Each row is where one point has got to under a steady rotation. How many steps took it there?
The counts run from 0 to 898.
[ 10  12  17  24   8   3  16 -17  10  -1  24  12 -14  10 -17  -1  -4  17
  -7  -7   8 -28 -17  -4   3  15  10  -5  -2 -24  -9 -20  20  -5  17  19
   6  -2  -4  -6 -14   5  -7  -3  12]
407
[ 34 -23  -4   1   5  20   6 -13   9   1  27  -1   0   3  -3   2 -10 -18
  -3   6  -5   4 -17  11 -21  -6  -9   5 -11   0  22 -12  -6   6   3 -23
  -5 -19   5  -5 -26  12   4 -14 -20]
350
[ 11   3  -1   6  17 -11 -20   8   6   8  -8   1  29  -1  -3   7 -21 -10
 -13  10 -20   5 -14 -15 -34  15  -8  -9 -16 -28  -8   4  11  -1  19   0
   5  -1 -13 -20  -5   2  -1   0   2]
811
[-14 -13   8 -25   6  12  -4   4  10 -12   7 -12  10 -14  30  17  -9 -18
 -19  18   9   7  14  -3  -3 -11 -11   3  -9  19  -5   2   1   6 -20  -2
   1  -4  10   7   2   6  11 -16 -25]
55
[ -6  -4  -1  18  20  -4  -7   0 -15  14 -10  -8  -8  -4   7 -16  24  16
   1 -13 -12   3 -13 -22   8  -3 -12  -1 -12 -14  -5  -1  -5  -8  37  -3
  24  13  -2  -5  23  -3 -16 -18  16]
842
[ -9  -8   9  -3  16  15  16 -11  11  12  22   6 -25   7  -3   9  21   6
 -16 -21  14 -18   3  13  13 -19  -4  -4 -13  31  -8 -13   8  12  -7   2
  11 -10   7  12 -13   8  -4  -6 -15]
746
[ 10 -27   6  -9 -16   6  23 -14  13  -9   4   1 -19  19  -7  -9  12   9
  -9  -6   4   2  20  24  33 -14  15   9  -4  14 -17 -16  -2  10  -9   7
   0 -10  -3 -22   7 -10   2   8   1]
170
[ -3   1 -14 -17  12   4  -2  13  -4   4 -11   6  15 -11 -11  12 -12  -6
 -20  10   5 -10  24   5 -15  -1   2  18   2  12  -8  19   1  30 -33   1
  -5  -1   0  -8  -9  -4   3  27   5]
623
[  4  -5 -21 -14   9  -7  -1  -6  -4  15   2  16   2  32 -19  -6   4  19
  -8 -12 -17 -18 -11  14  -4   2   7  -3 -10  -9  10  -4 -15  15  23   4
  -6  -2 -30   4 -11  24 -14  -6  -1]
437
[  2  -1  11  -9   8  -6  -2   6 -11  28   2  -2   1 -18  -5   6  -2 -37
   2  -9   7  -5  12 -17  -1  -2   0   4 -16 -12 -23  15 -20 -17 -16  -1
 -10   7  20  -2  24 -13  25   7  -5]
654
[ -1   9  -9   0  17  -9   3   4  -5  -4   5  10 -16  21  -7   0  -3  20
 -10   5  -6 -14  -5  16 -10  11   7  -4 -14 -10  -5 -11  23  25   9  17
   0  11 -28  -2 -31  14 -22   7  13]
726
[  6   9 -11   9   8  16   2  12 -17  13  24 -10   5  -4  42  -3  -4 -14
   6  10 -20  17  -8  -7 -15   1   2   3  -1 -19  -5  -1   7 -10  -1 -13
 -19  -2 -17  -8 -19  -8  -1 -17   5]
211
[-27   8   3  -4  12  -6  -9   3 -21  -5 -19  -7  13 -20  13  -9  26  11
  26 -12 -19   6   5 -16   9  -2   8   7  -3 -21   9   9 -15  -8   0  16
  -3  19 -12  11  21   0 -17   4  13]
419
[-13  -8 -10 -33   6  20   3  10  -7  -5  -4  -2  24  -7  19   2  -8   5
 -25   7 -11   7  15 -13 -10  -1  20  15   6   6  -1  23 -15  19 -29  -4
 -10  -5   5 -10   5   8  11  13  -7]
627
[ -1  13   8  10 -16 -21  -3 -17   4  -9 -31  11 -10 -10 -25   1   8   2
  18  -6   7   0  16  13   7 -11   4   5   0  -7  -3 -16  -3   2  -6  21
   3  15  -8   6  30  -8 -11  24  10]
278
[-13  -2  -8 -32  -9   0  -9  12 -23   2 -15  11  -3   7   1  -5  -1  -7
  17   9  -5 -16  27  14   2  17  17   1  11  14 -10  28 -11   9 -14  -1
 -16  17  -2  -3 -10   0 -10  19  14]
21
[ 15   6 -11  -1  -7   9   6   9 -19  27  12   5 -13  16   8   5 -11  -4
  -5   4  -1  33 -17   7  -3  16   9 -19  -1  -2 -23  -1  28 -10  -5  -7
 -20   1  -9   0 -12   0  27   5  -2]
782
[ 27   7 -23  19  -5  -4  -5 -20   2   2   7   4  20   1 -11  18 -17  -2
   0   7  -6  12 -14   7  -5  -6 -12   9   3 -11  24 -24 -10  -7  20  -7
  12  -9   1   4   5  -5   4 -29 -15]
667
[ -1   3   6   0  -2  -2   1  -4 -11 -16  14 -17  -3   6  19  -2   9  10
  19  12   4   3 -21   3   3  13 -15  -3   2 -14   7 -31  28 -20  38  12
   9  22   9   3  -8   7 -14 -20  -8]
267
[ 13   9 -16   3   5  -8   1 -22  10  -2  21  17  12  13 -23   6   0  18
   1  -8 -14 -12  -7   3  10  13  28  -2  -3 -26   7 -22  -5  -9  25  22
   3  -2   0 -15 -18  -9  -4  -6  -4]
120
[  7  -2 -30  -3  16 -14   5  10 -24  34  -8  10  -4  14   1   1   4   0
  -5 -10 -21  17   2  16  -8 -19 -13  -2 -17   1  -9   9  -5  14   4 -10
 -10  -3 -31   6  15   3   0   1   2]
756
[-24   6  15  -5   8 -25  -4   0  10 -12 -16   7  -7  -6 -11  16  -5   7
  -2  -2   9 -11  26   4  14  -7  17 -17 -18  -6 -16 -12   5   5  -5  34
  -4   8  -9   6  30   2  -4  10  -4]
282
[ -6  -5   6 -17  12  -4 -15   7   7   8 -21  -4   3 -25   5   6  -8 -33
 -10  10  -2  13  25   3 -19 -20 -11   2 -20  15  -9   6  -2   6 -24  -9
  -4   6   4  -5   7 -10  -1  18 -18]
51
[-15 -11  -2   2   4   3   0 -16  18   2   3  14  -4  17 -13   6   6  23
 -21 -17   4 -32   0   8  11   0   5  -3  -6  18  10  -5 -13  20  13   6
  21 -17   0   9 -12  20 -12 -19  -5]
432
[  3  13  -3  23   8 -23 -16   8  -6 -17 -16 -11  11 -16  -4  17 -29  -7
  -9  13   1   7  -9  -9 -11  10  10  -3 -16 -35  -2  -3  14   8  -4  13
 -15   8 -19   4  14   0   0  -9  15]
388
[ -3   0 -11  17  -6  -1  -5  12 -11  20 -26 -13   8  -5   9   7   4 -14
   2  -6 -16  43 -13   2  -2   9  -4  -7   1  -4  -8   9  34 -19  -2 -21
  -8   6  -1  -7 -10 -17  18   8   2]
787
[-18 -15   0 -14   4  -2  -5  15 -11 -30  -8 -30 -14   2  26   1   2  -9
  19  18   3  -1  17  20   6  -3  -6   8  -3  11   8  -7  16  12  -2  -2
 -12  23  -2   5 -10   8 -21 -14  -1]
161
[-26  -3  15 -24   4  -2  10   6  14   3  -1  10   6  12  10  -2  13  -2
  -4  -5 -15   3  20  13   7  -5  10 -14 -17   0 -25  -6  26  -5 -17  23
 -16   2  -9  -9  -4   3  -2  26 -18]
600
[  8 -30 -12  -1 -15   7  12  -6  21  -8  20  -5  11   3  -1  12  -6  -8
 -11  -7   1   2  15  19  19 -14  18  12  -4   9   9  -5  -9   5 -15 -11
 -13 -24   3 -12  -8  -7  16 -20 -18]
772
[-32   9   6   4  -5  11   1 -14  -1  14   5   4 -11   9  34   0   5  16
   3  -1  -1 -19  12  -2   9   2   6 -24   9  17  -6  -2   0 -11  11   4
  12  -7  -2  16   4  14 -13 -30 -12]
4
[ -7  -5  11 -16 -16  -7  -9  -5   6  -9 -15   0  -5  14 -11   1 -14  11
 -21  -2   4   7 -11 -13  20  22  35 -11  -7 -22 -11  -3 -20   2   2  11
  -6  13   6 -11  10  10  26 -10   4]
256
[ 14  -9  -9 -20   9   7  13 -10 -13  20  19  22 -22  26  -5  10   7   6
  -7 -10   9   7  -5  26  12   3   5 -23 -10  22 -30  -6  10   6   0   4
  -1 -12  -4  13   6  13   5   3 -15]
463
[  3  -2  -3 -23  -5  -1  -1 -14  -6  11  -6  26  -9  35 -14  -5  -6  22
 -11  -3   2 -11  -6  13  -5  10   0 -18   1  16 -12   4 -18  19  13   6
  14  -3 -13  14  11  32  -4  -4  -4]
148
[ -9  18   5  13   3  -4  -5  -9 -18   5 -23  -9 -11 -11  18 -15  15   8
  16   2 -10  10  -9 -15   5 -14 -13  12  -1  -9  14 -15 -11 -10  20   0
  15  22  -9   8  19  -6 -23 -16  11]
844
[  3 -14  -6  31   4  -1   0  -5  -8  -2   2  -4 -10  18  19 -17   7  16
   2   3 -10 -16  14  15   5 -15 -11  -1   4   0  -3  -9   0   5  26  -3
  12 -16 -29 -16   2  -3 -29 -22  16]
296
[ -4 -13  19   1  13   0  -4 -10   5  -4   9  -9  -1   0  -6 -10 -10  -6
   6  10  -9  -8 -10 -14 -17  11  -1 -15 -11 -14  -2 -22  14 -17  42   2
   7  20  21 -18   1   9 -12  -4 -15]
264
[-19 -18   8 -23   9  17  12  -4   2  25  14  11   3   2  13 -28  21  -3
   9  -8 -22 -16  24  -3  -2 -10   6  -1  -3   4 -18  12  -7 -14  -3  -3
  -9  -5   4 -30   0  -4  -9  21  -9]
315
[ 14  17   1 -22   1   3  -1 -16   3  17  15  25  30  -7 -22  13   3 -18
   6  -6  -2   1  -2 -11 -10  12  13   9  -3 -16  -8   0 -17 -17 -15  18
  -7  -2  16   3   2  -9  24  25 -13]
228
[  3   1   3  15 -19  11   0 -19  14  15  -1  -4  16  -2   5  13  -9  -4
 -12  -6   4   3 -20 -14 -15   0 -15   4   7  -1  23  -8 -10  -8  12 -12
   8 -11  19  12   1  17  14 -30 -32]
663
[ 15   2  -3  18   4  -2 -23 -15   0 -11 -14 -12  12 -20   2   5  -6 -17
  11  -1  -1   6 -20 -10 -16   1 -11  11  -7 -17  31 -10 -10  -2   9 -14
  13   1  -3  19  -8   3 -10 -27   2]
243
[ -6   7   6  16  12 -16 -23 -11  -5 -13 -39   8   5 -20 -15   4   3  14
  12  -2 -12   2   1  -4 -14   6  12 -14  -6 -16   3  -4   9  -1  -1  16
   0  13 -12   7  20   4 -20  25  13]
703
